Here are the same points, seen from different sides; a view may also be mirrored.
A view may leave some points out. In some views, one point has been moved. Which views, in the order they come, and which point in each? Write none if no view has one.
Scene 1:
In the rows, 128 means zero.
A:
  bab 111, 123, 134, 126, 103, 140, 127, 119, 104, 105, 129, 190, 139, 156, 137, 110
  Demat 108, 131, 133, 117, 121, 122, 111, 124, 116, 113, 117, 194, 129, 151, 141, 114
  dinus 120, 154, 122, 102, 91, 140, 114, 178, 137, 105, 142, 169, 111, 110, 132, 126
  rodov 111, 138, 126, 116, 131, 121, 106, 119, 121, 121, 119, 204, 127, 150, 138, 117
  sivel 117, 132, 129, 128, 114, 134, 115, 111, 115, 109, 128, 197, 138, 152, 143, 112
  Sani 103, 127, 136, 109, 125, 113, 108, 131, 112, 117, 109, 193, 124, 153, 138, 115
  Zem 109, 133, 129, 114, 111, 133, 119, 133, 115, 115, 127, 191, 129, 145, 132, 115
  zazam 119, 140, 130, 124, 117, 126, 105, 125, 125, 105, 125, 190, 130, 141, 150, 116
  livis 109, 153, 127, 104, 90, 145, 120, 187, 143, 111, 133, 176, 116, 104, 130, 121
  zofon 117, 150, 124, 102, 95, 137, 114, 173, 134, 107, 138, 172, 113, 116, 132, 125
  Gafi 117, 136, 124, 113, 116, 129, 111, 126, 115, 114, 130, 192, 124, 148, 135, 120
B:
  livis 117, 109, 162, 133, 11, 62, 153, 158, 175, 148, 96, 185, 150, 51, 142, 130
  Sani 115, 122, 149, 82, 60, 73, 163, 165, 210, 160, 125, 214, 177, 27, 142, 160
  Zem 118, 118, 144, 90, 57, 59, 165, 155, 196, 156, 111, 205, 159, 37, 147, 164
  tup 113, 120, 146, 81, 63, 65, 160, 160, 205, 161, 128, 210, 161, 34, 143, 161
  bab 124, 112, 136, 77, 70, 62, 174, 148, 194, 155, 95, 207, 161, 40, 142, 179
  rodov 112, 124, 147, 78, 69, 62, 158, 158, 207, 162, 135, 212, 153, 35, 146, 162
  Fif 114, 122, 157, 77, 68, 80, 159, 161, 207, 170, 133, 212, 144, 43, 133, 158
  zazam 118, 122, 155, 85, 64, 74, 166, 156, 199, 167, 117, 208, 142, 46, 137, 161
  zofon 120, 122, 164, 130, 24, 62, 166, 159, 179, 154, 99, 193, 149, 47, 149, 139
  sivel 120, 117, 141, 74, 75, 64, 168, 150, 199, 162, 113, 209, 145, 43, 140, 176
  dinus 121, 123, 167, 137, 19, 62, 166, 158, 175, 155, 96, 190, 144, 50, 150, 136
  Gafi 118, 126, 148, 90, 62, 59, 168, 155, 198, 160, 118, 209, 153, 38, 150, 164
C:
  Zem 154, 142, 130, 123, 123, 140, 130, 175, 140, 146, 142, 119, 156, 123, 118, 150
  dinus 158, 132, 108, 140, 128, 117, 158, 143, 122, 114, 134, 134, 133, 102, 134, 139
  bab 157, 145, 138, 103, 121, 139, 111, 184, 150, 152, 140, 120, 154, 124, 114, 139
  Sani 156, 152, 132, 131, 110, 143, 144, 190, 147, 149, 150, 117, 171, 134, 118, 162
  Demat 153, 152, 135, 123, 120, 142, 134, 184, 145, 149, 150, 117, 161, 137, 119, 158
  zofon 158, 134, 110, 138, 125, 120, 155, 149, 125, 118, 136, 133, 139, 105, 131, 142
  zazam 151, 157, 137, 119, 130, 137, 135, 171, 144, 140, 152, 120, 145, 141, 128, 154
  rodov 148, 152, 137, 131, 126, 151, 134, 177, 141, 153, 153, 109, 160, 141, 118, 165
  tup 151, 149, 134, 129, 122, 146, 136, 180, 141, 149, 150, 115, 162, 137, 118, 162
  livis 154, 122, 106, 137, 130, 116, 154, 151, 110, 110, 134, 148, 143, 101, 133, 147
  Fif 148, 162, 142, 122, 129, 141, 140, 177, 143, 144, 158, 119, 152, 154, 129, 166
D:
  Fif 124, 85, 150, 76, 138, 135, 143, 97, 18, 115, 92, 158, 97, 105, 118, 85
  zofon 101, 92, 153, 81, 130, 101, 144, 128, 74, 106, 69, 162, 70, 128, 97, 78
  rodov 125, 86, 151, 79, 147, 126, 148, 99, 34, 109, 97, 153, 113, 106, 126, 83
  Gafi 112, 79, 151, 79, 138, 119, 149, 110, 43, 102, 94, 153, 110, 108, 116, 86
  tup 123, 83, 154, 83, 149, 130, 148, 101, 40, 105, 96, 153, 107, 109, 121, 86
  Zem 113, 78, 156, 86, 138, 123, 151, 109, 53, 99, 94, 156, 105, 110, 113, 91
  zazam 114, 80, 149, 79, 129, 128, 146, 106, 29, 110, 91, 159, 96, 106, 111, 90
  sivel 114, 72, 153, 85, 126, 131, 151, 102, 33, 102, 102, 158, 114, 99, 114, 97
  dinus 98, 93, 151, 80, 124, 95, 145, 132, 77, 106, 65, 166, 64, 130, 92, 77
  Demat 118, 78, 155, 82, 146, 134, 146, 103, 36, 103, 96, 152, 105, 110, 119, 90
  livis 109, 96, 158, 88, 127, 101, 147, 122, 89, 106, 67, 170, 55, 133, 92, 78
E:
  zofon 117, 94, 106, 155, 161, 157, 148, 157, 158, 75, 120, 113, 171, 131, 136, 117
  livis 119, 100, 106, 148, 146, 152, 141, 156, 148, 82, 129, 109, 171, 127, 131, 108
  Fif 136, 86, 133, 155, 201, 159, 148, 143, 168, 109, 68, 111, 177, 117, 160, 145
  Demat 121, 83, 138, 157, 199, 150, 155, 138, 164, 98, 75, 99, 164, 124, 155, 143
  tup 120, 85, 140, 160, 194, 143, 149, 139, 167, 99, 75, 101, 167, 124, 156, 142
  Sani 121, 79, 137, 171, 196, 143, 155, 134, 160, 95, 78, 90, 164, 122, 161, 146
  rodov 120, 86, 143, 160, 197, 144, 146, 140, 176, 100, 68, 105, 170, 125, 157, 144
  Gafi 113, 86, 134, 154, 196, 151, 153, 143, 173, 88, 79, 108, 165, 132, 150, 139
  sivel 116, 88, 141, 137, 208, 157, 157, 139, 169, 101, 67, 107, 159, 130, 148, 142
  zazam 127, 88, 128, 147, 199, 164, 152, 145, 166, 100, 76, 113, 170, 125, 152, 139
Views that do not fit: none
